First come named turns, each shown by rows before and after it. For each pair of rows after them, which turns, in which order, take the first row to the second? The first pair is done for you.
turn Degup:
[ -4  10   1  -6   9   4  -6 -18 -11   5] => [ -7  -1  -9   2   2   0  17  13   5 -11]
[ 11   8  36 -15  26   4  -1   5  12 -10] => [  4   8  30 -16  33  -2  11   3   9 -11]
[ -2   4   5  -6  18  -6  -7 -20  -7  10] => [ -3 -10  -4   5  10  -8  17  17  11  -7]
[ -5  -5 -18   6   3  -4  10  -3   0   6] => [  6  -5  -8   8 -11   4  -8   7   9   6]
turn gupi:
[ -2   8   5  -5  -7  -2  -3 -20 -20  14] => [ -1   8   6  -5  -7   2  -7 -22 -18  16]
[ 23  10  22  -7 -41 -10   0  26 -14  -3] => [ 31   8  15  -2 -37   6 -23  22  -1   5]
[-11  -2  -9   3 -22   4  -1  -3 -22   8] => [-10  -2  -5   2 -23   5  -4  -2 -22   8]
[-6 -2  3 -2 13 -1  0 -4  3 -4] => [-7 -2  4 -3 12 -2  2 -4  3 -5]
turn Lofan:
[-24   6  15  -5   8 -22   6  -8  10  -6] => [-11   3  23  -1 -15 -12 -11   8  18  -6]
[ -2  -3  -6   0  30  -4   2  -5   4 -12] => [  2  -6   4   4   6  -5   6  21   8 -22]
[ -9  -3  -5   2  18  -5  16  -8 -14   2] => [  2  -8   8   7 -14   1   8  23  -5  -5]
turn mipid:
[  2  -1 -10   7  12  -4  -8   3   2  12] => [  4  -2  -9  10   1  -3 -10   9   1  12]
[ -5  -5  -9  -4  -5  -1   3 -10 -20  19] => [ -8 -11 -18  -2  13  -1  13  -6  -8  12]
[-11  -5   3  -3   3   4  -1 -12  -1   6] => [-11 -10  -3   3   3   6   5   1   8   0]
turn Zud:
[ -2   2  14  -6   6 -11   4 -14  -6 -11] => [  6   0  18  -2  -6  -6  -3   4   5 -15]
[ -6   1 -19   2  -6  -2   8 -14 -13  16] => [  5   6   3  -8  12   3 -17 -20   4  12]
[ -6  -2 -15   0  27  -5 -12  -2  19   9] => [ -1  -6 -16   7   9   0 -13  16  26   5]
[-11   1   6  -4 -22 -28  17  32  -8 -12] => [-20  11   8 -16  12 -36  16  -2 -19  -7]
Now pairs of rows:
Each pair is two turns apart.
[  3  12  -4   4 -11  19   7  -8 -24   4] => [ 2  6 -8  3 25 23  9 -3  4 -8] => Zud, mipid
[ 7  3 -5  7 -5 10 -1 -7  7 18] => [ 5  1 -8  9  1 10  3 -5 12 15] => mipid, mipid
[ -3  -5 -22  15 -11   0  12  11  -4   1] => [  9   2   7   2  12   9 -21   3  17  -5] => Zud, Zud
[  6   1  10  -3   4   3 -15   2   5   3] => [  0   3   4  -3  -1  -2  -6  -8 -14   9] => Zud, mipid
[ -1   6  20  -9 -18  -9  -1  -3 -22   4] => [-12  -1  -1  -3  -3 -16  25   4 -18  -3] => Lofan, Degup
[ 13  -9  -3  -8 -17   3   1  20   5 -16] => [  4  -8 -27  -9  18   4   4  -7   2  -6] => Lofan, Degup
[ -1   9  23 -13  24  -6   2  -6   6 -12] => [  5   3  23  -9  18  -1  -2   9  18 -18] => Degup, gupi
[ 10   1   1   2  -5   7 -22   3   9   1] => [  2  -6 -11   7   1   0   4  18  15  -9] => Degup, Degup
[  3   5  -6   0 -25  -6   4   0 -12   1] => [ -2   7  -9  -2 -17  -8   7 -10 -17   3] => gupi, Degup
[-16  11   6 -16 -15  -6  -8 -20 -19   7] => [ -2   7   5 -12 -12  10 -32 -13   5   8] => Zud, gupi
[ 13   9  40 -13 -26  -3   1  -2  -2 -13] => [  8  -1  -2   7 -47   1  17   4 -13   1] => gupi, Zud
[  3  -8   7   3 -24  -3  15  33  -3  -5] => [  8  -8 -22   9 -16  15 -15   2  -6  25] => Lofan, Zud
[  7  10  17 -13  -2 -17  -5 -19 -11  -1] => [  2   5  14  -8  -6 -23  17   1  -7 -12] => Lofan, Degup
[  7  -4  10   1 -22  -1  10  28  -2  -9] => [-5  0 -1 -9 36 -4 11 -9  6 -5] => Degup, mipid
[ -7   3 -13   1  -8  -7  25   2 -12   2] => [  2  13   7 -10   6  -2  -7 -22  -9   9] => Degup, mipid
[ -8  -3 -13  12  -4   1  45  10 -13  18] => [  6 -10  -2  12   9  12  28  32  27   4] => Zud, mipid
[-14  11   0   2 -15 -18   6   7 -21  -2] => [ -3   5   5   4 -17  -9  -5  27   5 -12] => mipid, Degup
[-2 -4 -8  5 21 11  0 -2 21 -4] => [  2  -3  -2  12 -25  10   3  16   5  -2] => gupi, mipid
[  5  15   7 -11  34   7   3  -6  25  -3] => [ 12   9 -15   0  22  19  -9  -5  30   9] => Zud, Lofan
